(in the rows, 128 means zero)
Each run below is a few steps of one of 6 hidden systems, one row a step.
path 1, kagi:
[[161 108 123 101 105 156  90 143 180 145  89 137 154  50 150 149  92 133
  136 106 126 139]
 [ 96 133 147  97 125 138 165  63 169 156 181 152  92 154  98 115 104 149
  131 120 108 164]
 [147 165 112 131 140 180 100 170  97 209 116 130 133 140 114 128 191 127
  138 131 136 142]
 [ 77 114 122 115 165 140 170 130 139  78  70 117 158 149 132  98 122 137
  192 126 124 139]
 [174 126  88 168  72 169 158 135 156 105 168 140 113 106 136 109 140 126
  140 172 162  92]
 [134 156 139  92 122  74 168 164 137 154 139 150 182 123  85 153  86 112
  140  91 139 103]
 [ 68 132 116 125 106 150 117 111  71 125 120 186  86 114 118 113 132  64
  105 142  99 116]
 [154 118 110 144 145  76 124 125  67 132 136 100 123 161 135 195 147 135
  189 163 140 148]
 [117 141 152 163 157 117 151 146 118  65 124  98 138 161 146  86 148 120
   58 129 142  76]
 [157  80 104 120  91  96  81 154 143 105 101 133 143  55 165 159  93 128
  117 126 127 124]]
path 2, pak, 10 rows:
[[149 168 146 100 156 125 132 137 169 196  90  94 164 147 106 118 145 132
   67  98 126 151]
 [ 63 114 100 123 120 168 108 136  96  98  65 173  94  94 143  93 114 130
  120 135 101 136]
 [154 119 122 156 126 136 125 125 122 133 185 119  99 147 119 148 127 198
  212 145 144 151]
 [144 167 179 126 176 159 147 145 166 136 125  92 188 149 125 104 149 111
  107  87 147  97]
 [ 94  97  91  88 101 167 136 120 135 110  95 182 131  70 157 130 121  68
  139 146 121 122]
 [143 137  91 141  92  93 167 113 118 167 172 133 105 168  70 135 131 151
  178 162 130 155]
 [152 187 157 156 155 134 108 179  90 149  93 103 160 140 111 120 150 113
   89 105 141  92]
 [ 94  96 121 120 132 130 130 126  96  46 104 160 123  89 179 152  90 105
  153 137 129  96]
 [166 110 119 135 103  92 160 103 159 137 227 115 115 160 125 148 143 141
  138 156 150 130]
 [137 150 148 106 137  90 109 157 145 172  90 105 183 130 108 117 140  91
   57  89 116 126]]
path 3, kagi (10 x 22):
[[125 141  99 103 141  59 161 191 134 141 121 124 167 146 132 127 143 146
   59 118 142 113]
 [ 78  88 112 149  80 105  72 150 107  96 102 157 106  99 110  81 109 127
  119 119  92 133]
 [167 133 176 171 121 114  92  81 103 123 171 100 105 139 109 168 101 126
  184 128 128 133]
 [143 174 176 108 191 151 142 110 129 131 123 106 146 139 168 150 143  98
   62 113 145 100]
 [107  73  71  79 132 116 117 140 158 131  91 138 127 101 184 136 144 149
   95 144 120 169]
 [128 108 123 164  91  94 115 129 156 139 171 109 105 165  79  72 135 190
  135 127 112 157]
 [158 175 182 162 133 177  84 148 125 149  98 112 153 106  95 109 110 115
  146  83 128 106]
 [109 127 142  80 158 181 161  70 153 106 103 146 125 100 170 164  92 110
  159 131 128 138]
 [146 125  76 105 120 136 174 132 151 171 191 144 110 152 142 137 182 154
  105 169 153 141]
 [ 97 131 112 130 124  95 123 203 125 154  96 128 177 154  81  77 155 139
  134  99 121 130]]
path 4, bas, 10 rows:
[[ 86 101 167 149 160 172  81 138 129  83  90 107 152 124 146  87 140 123
  168  94 110 130]
 [166  99 112 124 103 176 146  73 171 119 161 128 110 104 159 157 131 114
  182 169 143 145]
 [147 179 118  91 122 122 204 133 183 179 126 131 159 145  86 117 116 128
   93 122 143 121]
 [ 68 130  99 119 111 146 101 177  90 139  69 180 120  97 113  89 127 122
  101 116 102 125]
 [119 118 117 157 127 124 115 124  66 120 155 136  97 153 114 154 131 155
  226 151 130 150]
 [162 166 165 154 162 159 165 135 131 108 169  99 161 157 142 129 162 101
  128 132 170  72]
 [106  94 100  80 120 104 156 143 157  89  94 149 166  88 174 144 111  80
   99 126 134 105]
 [112 111  88 130  72  63 139 106 112 145 164 153  81 146  93 123 122 137
  105 159 105 156]
 [162 177 165 169 137 102  82 164  74 163 121 103 141 145  86 136 132 126
  112 103 131 108]
 [ 96 113 172 137 181 148 104 101 106  51  92 111 123 114 184 140 104 125
  135 116 122 114]]
path 5, ses:
[[128  94  98 113 129 158 190 112 199 107 164 121 141 150 151 106 159 145
  165 156 150 138]
 [163 146 112 124  85 138 132 167 175 181 112 130 180 106  86  95 146  87
  109 112 137 112]
 [ 77 137 135 128  96 117 107 121  89 120  78 169 112 102  78 109  74  98
  146 107  90 128]
 [118 160 127 139 147 141 149 105  53 131 172 154  74 155 124 173 130 144
  176 160 139 129]
 [120 143 136 105 195 113 173 171 124 110 138 110 176 164 168 145 163 141
  113 118 164  95]
 [115  61  90 135  89 111 117 156 157  78 126 134 154 100 162  93 160  87
  104 141 129 108]
 [170 117 115 143  57  63 125  97 143 150 143 114 127 123  72 141  97 102
  147 142 114 146]
 [136 198 178 145 147 122 120  98  80 139 114 124  96 137 103 139  92 117
   67 113 119 106]
 [103 110 117 103 179 135 103 134  86 104 113 142  96 111 203 177 123 176
  115 134 132 143]
 [133  84 113 129 139 113 144 131 185 123 183  97 130 169 153 102 178 184
  129 142 140 155]]
path 6, ses (10 x 22):
[[165 109 135 179 129 147 107 120 144  99  97  56 162 153 133  96 179  96
  163 148 136 127]
 [177 146 118 137  93 146 165 111 169  95  69 117 141  82 119 124  63 121
  142 143 142 107]
 [118 165 113 100  98 150 151 133 132 163 154 197  87  91 105 131  79 162
   90 122 129 122]
 [ 73 128 146  95 164 116  89 162  86 180 167 163 129 148 119 142 157 147
  133  87 111 149]
 [ 92  93 149 153 169 136 111 112 106  88 126  90 145 175 147 110 189  93
  176 136 124 135]
 [187 126  99 150 113 141 175 112 156  93  89  85 159 125 144 136 135  94
  161 172 160 110]
 [146 160  99 115  81 118 175 147 162 131 107 159 130  90 103 111  72 138
   71 131 138  98]
 [ 92 129 130 114 105 105  81 160  85 165 168 192  92 101 107 139 106 149
  101 101 106 129]
 [ 89 113 175 131 181 102  98 105  80 128 171 112 122 183 133 151 157 130
  167 108 111 150]
 [159 118 135 147 169 150 145 102 137  86 107  68 151 155 181 133 179  91
  132 162 150 118]]
path 7, nomov:
[[190 153 123 128 134 112 159 104 156 111  62  79 137 112 137 157  75 151
  116 145 143 132]
 [106 132 134 115 139 123 136 132 154 110 144 145  85 118 149 112  84 222
   69 113 125 136]
 [119 110 151 108 148 127  50 161 121 185 162 144 133 112 139 154 145 163
  137  82 114 159]
 [108 118 170 135 152 170 102  99 159 145 113  91 158 161 105  83 170  90
  161 103 103 154]
 [177 142  97 126 116 200 163 100 176 141  81 108 131 104 142 125 140 108
  147 166 147 140]
 [113 157  86 100 120 128 209 155 156 134 127 160 124 135 106 114  94 197
  137 135 148 127]
 [ 93 138 125 138 111 156  92 190  85 144 175 197 105 100 116 116 126 152
  134 105 130 100]
 [ 85 110 156 118 147 130 108 121  83 126 138 145 160 139 121 146 148  57
  205 108 117 126]
 [142 132 118 142 124 155 173  80 131 103 137 110 130 151 145 121 175  46
  115 176 142 103]
 [157 136  64 112 100  72 185 159 131 118  95 131 146 119 130 149 114 125
   97 167 155 111]]
path 8, pura (10 x 22):
[[ 80 159 130 108 160 124 199  97  83 120 167 159  99 176 119 149 119 138
  157 145 134 129]
 [149 140  99 139 140 139 117 201  91 150 147 135 146 132 160 139 200 121
   96 146 160  95]
 [ 74  80 127 126 121  79 133 161 128  68 106 131 179 130 121 100 122  97
  164 107 119 108]
 [182 134 127 180  69 102 134  92 123 104 158 112 104 125 108 129 115  81
  104 166 136  97]
 [146 168 150  86 163  74 150 129 110 141  92 119 148 117 131 190  71 138
  105 106 138 123]
 [ 82 109 125 132 147 122  96 120  96 102 139 142  73 136 171 114 147 148
   42 139 109 131]
 [156  78 129 144 125  75  66 160 141 147 153  88 150 134 129 144 152 170
  164 112 126 165]
 [139 136 183 157 139 154 129  85 186  92 106  76 144 145 119  71 116 114
  103 106 115 120]
 [172 119  98  98 100 159 117  96 164 153  97 142 105  60 156 167  89 134
  129 146 126 157]
 [ 79 151 139  90 152 130 160 102 141 174 161 154  96 171  97 112 121 181
  124 111 109 168]]
path 9, bas:
[[134 122 155  87 136  91 138  98 190 138 142 117 142 122 148 130 108 123
   32 103 119 132]
 [111 102 115 109 112 100  64 120 134 177  92 125 104 112 119 119 127 145
   81 117  84 186]
 [146 140 156 169 140 146  78 101 122 151 105  80 101 152  97 114 128 179
  167 122 106 179]
 [165 148 166 146 159 218 120 119 170 116 111 101 138 107 159 117 121 155
  149 115 149 118]
 [110 107 111  69 133 177 172 120 210 134 132 158 143  98 153 120 112 153
  150 117 139 146]
 [102 132  86 103  87 151 149 138 154 199 149 171 127 136  78  86 159 118
  137 131 118 155]
 [113 165 118 144 119 153 125 157  78 155  74 138 146 140  69 112 139  91
  188 124 119 124]
 [117 151 116 155 142 177 168 123  72  68 108 144 106 132 144 137 122 118
  183 166 149  91]
 [140 134  96 111 137 115 194 168 126 101 181 152 143 132 164 164 139 143
  134 150 177  84]
 [ 85 101 114 112 107  62 148 172 128 113 164 156 162 141 116 105 148  89
   88 113 127  98]]
path 10, pak, 10 rows:
[[170 142  81 124 108 136 136 119  94 150  77 129 121 100 124 186 111 115
  195 170 140 149]
 [131 183 126 158 141 121 203 146 108 101 141 121 120 178 102 100 124 155
  105 145 155  82]
 [135 117 121 118 123 129  99 201 108 126 151 167 161  75 167 162 135 115
  112 108 155  78]
 [ 86  90 147 124 108  62 150  95 123  91 171 136 142 151 103 129 108  81
  169 117 111 125]
 [196 137 132 150 109 117  91  96 116 171 136  89 121 132 126 154 168  76
   80 152 131 133]
 [111 140 112 105 153  71 152 123 108  99  41 112 126 126 137 142  81 148
   85 131 116 141]
 [125 109 114 162 108 136 101 141 117  94 183 146  64 121 156 103 132 193
   82 145 130 117]
 [133 104 177 106 159  92  89 149 163 148 153 104 172 126 132 150 107 174
  152  67 126 150]
 [ 91 106 164 128 133 179 111  65 161 109 124 122 118 134 140  80 149  68
   99 121  95 137]
 [160 121  80  95 120 147 129 102 147 179  87 122 108 109 141 168 127 155
  160 163 123 191]]
path 11, nomov:
[[135 100  61 137  61 142 158 132 175 126 114 140 118 116 101  76 135 140
  148 165 126 148]
 [154 179 129 145  90 129 150 149 110 154 153 162 117 112  64 143  73 154
  171 119 143 104]
 [ 70 162 171 117 168 161 128 138  70  98 125 170 124 120 135 132 102 107
  124  93 125  84]
 [ 99  85 109  99 155 135 123 105  96 120 149 146 119 134 188 172 179  81
  139 157 131 139]
 [148 109  97 140 115  74 165 141 148 133 158  92 161 181 113 112 191 101
  117 158 145 128]
 [168 133 106 175  66  99 118 164 131 100  80 116 140  98  99  91  94 116
  100 134 128  97]
 [118 137 150 134 113  96 124  84  99  96 122 147  86 108 113 159  36 153
  146 123 109 132]
 [128 152 182 118 190 131 111 105  95 138 182 124 103 148 167 173 136 143
   81 112 133 118]
 [109  86 123 100 172 110  96 153 144 134  93  96 171 138 177 125 188 113
   92 115 119 154]
 [152  81  95 157  81 121 113 105 185 131 118  88 121 137 110  80 153 139
  146 155 111 174]]
path 12, pura:
[[101 163 160 144 156 174 163  86  93 105 170 144  88 160 121 130 114 140
  182 136 133 112]
 [156 132 103 107 158 165 144 167 123 149 150 135 157 122 182 170 189 110
  135 148 169 106]
 [ 62  91  98 100 119  94 169 154 147 100 118 150 173 148 116  85 150  88
  131 123 118 118]
 [166 139  99 175  51  99 118 140  99 139 129 133 116 117  73 113 125  86
  123 159 128 106]
 [130 179 164 131 159  94 151 124  74 104  98 125 135 130 112 172  59 136
  145 111 135 102]
 [119 117 125 132 158 137 120 118  89  89 162 140  83 125 201 158 144 136
   66 158 142 103]
 [123  73 119 102 142  52 105 164 154 141 159 107 171 146 149 148 161 146
  129 108 128 154]
 [136 123 157 169 103 115 101 108 166 109  99  81 142 141  98  61 136  93
   72 113 102 123]
 [173 131 124 129 100 126 101  93 136 132  72 117 108  76 123 166  57 145
  149 135 116 157]
 [108 157 155 110 171 150 161  84 136 135 163 136  73 160 135 132  99 199
  106 125 125 148]]

Which system made each run below?
path 13:
[[105 116 116 102 193 136 125 162 121 151 129 120 139 158 158 147 163 198
  170 118 138 170]
 [123 100 135 164 130 167 134 151 176  93 144  97 163 150 136  56 181 128
  150 126 140 109]]

ses
path 14:
[[ 97 126  74 116 113 104 180 121  94  84 123 165  86 123 154 131 117 123
   77 178 133 110]
 [133 114 104 146 113  43 108 173  68 134 178 139 116 144 122 170 140 155
  123 141 138 122]]

nomov
path 15 (2 x 22):
[[129  96 105  77 128 155 150 110 180 114  71 130 167  82 167 146 113  90
  158 133 133 142]
 [123 140  75 123  82 129 184  99 153 153 143 153  83 146  86  94 123 150
  114 168 122 153]]

bas
path 16, 2 rows:
[[126 144 187 138 174 163  62 132  94 118  92 114 129 101 162 142 121 116
  102  93 118 113]
 [119  82 126 100 167 137 135  72 159 102 135 109 107 134 188 163 127 165
  155 146 126 173]]

bas
path 17:
[[123 155 127 149 147 158 132 114  94 148 189 140  58 162 139 127 157 184
   95 155 135 133]
 [126 109 134 112 170 139  96 202 140 143 123 116 192 122 158 138 167 151
  159  90 147 122]]

pura
path 18, 2 rows:
[[ 69  90 115 108 137 116 123 171 157 129  94 127 180 142 110  74 151 135
  163  94 107 152]
 [153 120 118 182  67 173 125  93 143 104 124 123 109 116  93  88 123  98
  181 159 123 125]]

kagi
path 19, 2 rows:
[[128 153 139 112 127 150 105  73  79 191 147 155  91 128 110 174 138  74
  140 140 108 153]
 [133 171 121 120 193 133 166 124  96 138  67  85 133 175 140 145 158 138
  119 148 142 144]]

bas
path 20 (2 x 22):
[[157 146 109 167  95 155  83 124 119 153  85 120  72 104 103 104 106 180
  115 147 111 158]
 [121 142 167 125 170 165 127 129 137 121 148 130 118 130 132 138  86 213
  189  97 135 139]]

pura
path 21 (2 x 22):
[[152 124 163 179 136 172  73 129 134  96 114  95 111 112 136 106 107 191
  166 110 125 134]
 [150 111 160 110 148 185 147  83 200 108 166 118 133 111 172 145 110 146
  164 119 146 132]]

pura
path 22:
[[120 109 118 145 132 122 191  84 153  72 163 105 106 175 133 113 124 168
  175 166 138 139]
 [182 167 122 151 105 144 124 198 139 154 146 130 161 106 119 117 149 121
   85 121 162  75]]

kagi
path 23, 2 rows:
[[139 121 173  96 139 150 108 103 181 186 198 136 142 130 119 144 133 133
  159  87 121 154]
 [ 95 136 157 104 163 182 114  92 143 157  83 113 149 143 125  99 165  67
  120 113 103 147]]

ses
path 24:
[[167 149 151 147 165 123 116 139  95 110  96  94 145 123 141 183  95 167
  195 123 148 125]
 [108 119 150 125 154 172 167 107 173  71 178 134 113 137 177  96 132 149
   87 133 147  98]]

bas
path 25, 2 rows:
[[185 132  99 102 124 102 107 170 159 203 111 108 158 113 129 162 146 155
  100 122 140 160]
 [ 73 121 153 150 126 131 116 115 145  98  85 112 123 149  89  46 109 151
  127 100  91 144]]

bas
path 26 (2 x 22):
[[131  70 110 161 113  97  56 139 103 136 156 106 112 143 134 126 178 152
  163 144 115 166]
 [174 146 183 169 145 117 137  89 158  98 124  54 156 159 107 120 109 127
  152 117 137 118]]

ses
path 27:
[[140 195 154 126 150 169 160 120  96 130 111 148 110 111 114 164  64 158
  164 118 145 107]
 [ 79 134 123  93 184 172 161 154 117 123 163 173 118 138 179 134 156 163
  110 123 147 112]]

bas
path 28:
[[191 132 120 113 101 116 111 125 152 183 154 132 122  91 118 187  89 168
  158 125 139 151]
 [ 77 157 187 111 167 148 129 105 148 139 144 134 119 154 111  81 122 137
   76  81 103 130]]

ses
path 29 (2 x 22):
[[106  96 156 133 134 164  52 105 122 120  93 124 128  97 157 111 154  70
   96 112  96 134]
 [141 111  97 120 124 122 149  67 141 133  90  99 100 144 123 152 113 152
  187 170 117 191]]

ses
path 30, 2 rows:
[[193 165 150 121 126 140 119 142 142 187 121 115 165 106 101 177 103 132
  182 106 148 130]
 [ 63 152 155 116 161 182 165 112 146  93  98 145 122 139 127  67 107 130
  102 105 116 113]]

nomov
path 31:
[[114 174 122 154  84 121 125 155 110 141  94 152 110 115  63  70  91 135
   83 113 109 111]
 [110 138 148 138 137 130  85 144  52 126 148 166  98 106 127 176  92 157
  179 113 126 121]]

ses
